rotation ticks, each row followed by its count of ticks:
The counts run from 0 to 602.
[  1   1  41  41  27  21   8 -15   8   4   1 -15 -19   8 -50  27  32  -6
  -2 -25   0  -6 -14 -24  38 -15  13 -16  28 -13  11  23  -7 -20  -9 -19
  -8  -5  -5  37   1  -8   0 -24] | 480
[-29 -29  24  20  39   0 -22 -20  44  30   5  12 -14 -17 -21   3 -18  18
  23   2 -17   1  37 -22  10   3  20  11  10  38   9  24  38  14 -11   4
 -11  -7   2 -27  24 -14 -13 -16] | 278
[-18 -25  10 -43  32  18 -18 -36  22   7 -50  13  -1  19 -30  12 -23  31
   4   0  -3   4  -6  -7  -3  -5 -32 -16  15   3  14  -1  -3  26  18 -12
  -7 -16 -21   9  36 -31 -13 -26] | 231
[ -9  12  14  16 -13  33  27  18   1  20  26  -3 -13  22 -22 -19  16  30
   2 -28   0 -33 -12 -16  19 -17   1 -17  29   6  19   9  29   8  15  29
 -29 -16 -33  41 -31  -2   2 -13] | 577
[-20 -22 -17 -44  29  13 -21 -26  23  41 -17  29   0  -3 -14  -6  -1  19
  49   4   3  19   3 -26  17  14 -38  -2   6  20  -1  16  15   6   5  -2
  -2  -7  -5  -8  13 -55   4  -3] | 103
[-29 -37  24  15  37 -22  -9 -15  15  17   1  26 -25 -14 -25 -14  -4  14
  29 -24 -23  -6  11 -30  29  23  12  18  -1  41  -3  26  27 -13  -4  14
  -7   1 -41  -7  20   5  -1 -10] | 151
[  4  -7  15 -17  22  26  -6   6  28  12  19  17 -16  15 -30 -10  41 -10
  21  -3   6  17   0 -11  45   4  -9 -34  28 -22   6  40   2  11 -17   7
   3 -36 -31  37 -19 -11 -25  34] | 28
[  9 -16 -15 -34   6 -24 -16 -18  -4  42  -8  -2  23 -26 -32   2  12  13
  15 -40 -18  -9 -21 -15  -9 -12 -27 -33  11   3  28   2  24 -16   7 -12
  -9 -16 -31  14  -3 -41 -22 -10] | 332
[-34  10 -28 -17   7  13 -26  -6  45   2  15  12  19 -21 -29  11 -28  -7
  -9  -6   1  19 -18  -7   1   3  -8 -56  13  25  12  -2  18 -16  -1 -24
 -47  -7  -4   5   8 -16  13   7] | 142
[-22   1  -6 -29  24  36   0  -5   6  20  -6  52 -18  20   3   5  16  12
  -1 -17 -10   3   1 -10  56  18 -35  -4   9  14 -10  13   0  -2   4  28
 -11  -1  11  26  23 -53  -4  -4] | 69
[-42 -18   2 -38  18  -2  -9 -13   9  13 -37  -6 -30  26   5  11  -4  20
 -22  10 -23 -12  -5 -15  44  -8   2 -28  10  24  16 -20   0  45  27  15
  -7 -35  -2  11  12  -4 -28 -16] | 360
[-43 -17  29  34  12 -11  -7   9  12  20  36  -2 -13 -30 -19  12 -28  23
  -4 -14   3 -31  -9  -8 -23 -21  10 -14  37  25  22 -12  19 -14  -8 -28
 -44   8  -1   8  -5 -15   6 -20] | 48
[-20 -26 -12  -5  11   3  16  -1 -14   2  -3  18 -30  14 -17 -17  -9  22
   1 -45 -20 -27  25  13  32  -2   9   3  25  -2 -18  14  29 -12  14  17
 -22 -20 -27  36  19 -28 -35  -2] | 119
[  4  12  18 -10  14  40  -7  13  35  32  26  18 -31  13 -14  -4   0   1
   8 -20  13   2   9   7  33  16  25 -13  56 -18  17  27   0   6   0   7
  -9 -19 -30  42 -16 -22   3  19] | 350
[-14 -30  10 -43  22   9  -3  -9  17  13  -4   7 -25   3   8  19 -17  27
 -23 -48  25  -6 -21 -31  14   8 -11  -8  14  -9  -9   3 -15  14  23 -47
 -10 -16 -29   5  35 -37  -9  11] | 265
[-32 -18  18   4   8 -26 -22  27  16  33  44   3 -21 -22   4   8 -12  21
 -26 -17  -1 -19 -19   6 -10 -17   1 -25  34  17  45 -28   9  -1  -3 -15
 -30   4 -18  22 -12  -9 -23  -1] | 46
[-21   9 -13  23 -13  40  12  -2   6  30  26  -1 -23  11 -10  10   0  25
  -6 -37   9 -20  35 -24  38  -8  10   8  17  22 -13   4  35  -5  37  -8
 -23  23  18   5  17 -40  15   3] | 212
[ -7 -16 -17 -26  12   2 -36 -26  41  29  -2   3  -1 -18 -30  -5  -3  14
  20  -3  -7  27  53 -15  20   1   3 -18  16  25   9   3  34  -2   2   6
   8 -19 -21  -9  11 -25 -45 -25] | 281
[-34 -15  51  -4  34  33  24 -20  27  10  -6  10 -10  -9 -18   6 -36  36
   2  -4  13 -22 -22 -25 -13  -3 -16   1  29  27  -2   5  -4  16 -16 -14
 -32 -13 -22  -2   6 -11  22 -40] | 227
[-12   7  17   4 -11 -27 -16  -4  14  -8  30   0 -11 -17 -24 -14  23  29
 -18 -10   1 -20   9  11  24 -22  -2 -41  24  21  28  27  22  39  11   4
 -35  -1 -25  56 -13 -17  -5   3] | 79
[-12  -9  31  17  21  36  25 -13   8  -8  16   4   7  23 -29  13  41  17
  -6 -17  -7   4   8 -42  48 -28 -13 -16   2  -5  -1  31  18  19   2   7
 -14   4   1  21   8 -11 -21 -32] | 483
[ -8  16  -5  16   8  17 -11  -1  16  29   9 -11  -7   1 -39  13  -3 -14
   9  -9 -37   2 -10 -22  48  -4  13 -34  27  22  22 -26  16 -41   7  16
 -20 -15  12  21 -27  12 -11 -38] | 286
[-50  -8   7 -23  16 -23 -19 -22  25   5 -14 -11 -19   3   6  25   0  21
 -30   9   2 -21   5 -42  49  -5  -5 -25  -9  33 -11   1  11  43  27 -18
  -6 -27  15   4  12 -12 -28  -4] | 39
[-31 -22  33   3  45  21  -6  18  34  19  22  23  15  10  -9   7 -36  -1
  -7 -14 -15   0 -29 -15   3  -1   0 -19  18  -5  56   1  -1   8   3 -20
 -49  -1  18  17  -5  10  13  16] | 592
[-48 -32   7  12  -1 -21 -25 -15   1  11  12  29 -27 -14 -19 -19  -2   2
  44 -11 -23   3 -10 -19  19  16  -6  -3  -2  33  19   8  17  15   3   0
 -24  41 -40  16  24 -36  28 -14] | 469
[-23 -12  15 -38  13 -18 -16 -20  13  12   1  21 -31   3   8  12  16   4
  -9 -11  14   6  -6 -32  79  32 -13 -22   0  17 -27  12 -23  25  18 -16
   8 -15 -16  23  11 -32 -12   5] | 393
[  5 -23  11 -10  18  18   0  -9  23  10  20  14  -9   8 -32 -23   8  -8
  39 -32 -13  15   5 -35  47  19  -3 -11  11 -28 -14  44  18   5   5 -11
   0 -19 -44  19   8  -7 -12  28] | 26
[-24 -17 -11  11  23  11 -22  19  21  15   3 -15 -11  32 -33  12 -22   7
  -4  -1 -23   6  -4 -21  26 -25  13 -28  33  -3  46 -30  13 -24  11 -27
  -6 -13 -18  -1   5  25 -54  -3] | 412
[ -6 -10  -2 -10 -13 -31 -34  -8  13  51  17 -14  -1 -38 -33  17  12   8
  -6 -31  -7  -8 -33 -30 -11 -15 -10 -34  14  20  30  -6  23 -26 -12 -21
 -10   2 -39   1   4 -25 -12  -1] | 12
[-18 -16  -3  15  20  24 -10  17  17  22  17 -21  -6  32 -33   5 -30   0
   6 -12 -27  -4  -8 -22  17 -23  20 -24  34 -15  46 -32  17 -37  12 -28
 -16 -13  -5  -5  -2  20 -35  -6] | 413
[-26  -9  48  26  14  -5  -3 -11  15  25   2  -2 -32 -21 -10  20  -6  34
 -36 -18   7 -44   8   9  -9 -30   8  -1  34  35  26  13  10  20  -1  -9
 -29   8 -15  14  13 -22  -1 -11] | 403
[ -6  26  34   6  32  56   9  10  27  29   3  31 -15   5 -14  19  17  13
 -17   1  10 -13   0  -4  46  -3  -2 -10  36  17   7  24   0   2  -9  30
 -30 -37  23  25 -25  -7   5  -1] | 32
[-45 -37  22  -2  12 -20 -23   7  12  22  24  -3 -11 -33 -22  15   1  20
   1  -8  10  -8 -16  -3 -26 -32  -5 -41  30  12  36 -18   1   0 -18 -27
 -32  12  -4  22  -6 -39  -9 -28] | 368
[  5  -4  10 -13  38 -27 -13 -19  18  22  10  20   5   4 -21   1  20  -6
   7  -1 -37 -10   3 -32  50  -4 -38 -10   3   2   1  34  12   7  -8  -6
  -1 -44   1  25   4 -10 -36  28] | 523
[-19  15 -11 -16  17  24  -4 -19  26  29   4  43   6   4 -16  -6 -16   1
  37  17 -19 -13  -1 -26  19   4 -61   2  21  34 -18  17  27  -5 -20  -2
 -22 -14 -15 -27  12 -23  -9 -12] | 422
[ -1   7   8  25   4 -13  -3   0  10  27  29 -12 -20  -2 -37   5  11  -5
  27 -24   1 -12   2 -57  62  10   8 -19  19  28  -8   7  10 -23  18  -7
   4 -19 -15  21 -26  11  -1  -6] | 252
[ 11  10   2 -12   1  -9 -29   1  14  34  30   2  11  -6 -23  10  45   7
  -6 -11 -14  -8   9  -5  24 -27 -25 -36  24  -4  34  33  32   4   1  -2
 -10  -9  -2  29  -6 -40 -20  33] | 206
[-17 -22  19  12  15  15  -1  28  26  15  47   4 -17 -10  -9 -16 -33  29
 -16 -39  11  -9 -15 -23   7  10  26 -18  33  18  15 -16  11 -14   6  -9
 -22 -18 -45  11 -25  26 -21  -2] | 542
[ 13  17  13  -9  18   9 -10  12   8  55  27  20   5  -3  -8  13  35  16
 -24 -26  -1  -7  12   2  34 -12 -20 -22  30   3  35  22  18   0  15  18
 -13 -13  13  43 -18 -32 -14  20] | 527
[ 14 -14  24  -4  38 -33 -16 -20  13  33  17  10  15 -14 -15   7   2  -2
  12 -24 -42 -14  -2 -52  43  -1 -25  -1  -6  -2   8  30  19   2  10 -31
  -2 -21  11  20  15 -16 -25  20] | 202
[-19 -23   5 -24  37   9   4  23  15  55  35  10  -6   7  21  12 -17  21
  -4 -21   2 -18   8 -31  30  -2   3   1  24 -12  -4  -6  10   2  16 -21
 -21 -50  33  11 -15 -21 -22  22] | 491
[-28 -18  24  -3  48  16 -12  22  31  11  13  28  11  15  -4  19 -23   2
 -22  -1  -4   2 -41 -15  12   0  -6 -28  13   3  51  -7 -11   1   6 -19
 -38 -13   6  10  -1  23   4  25] | 591
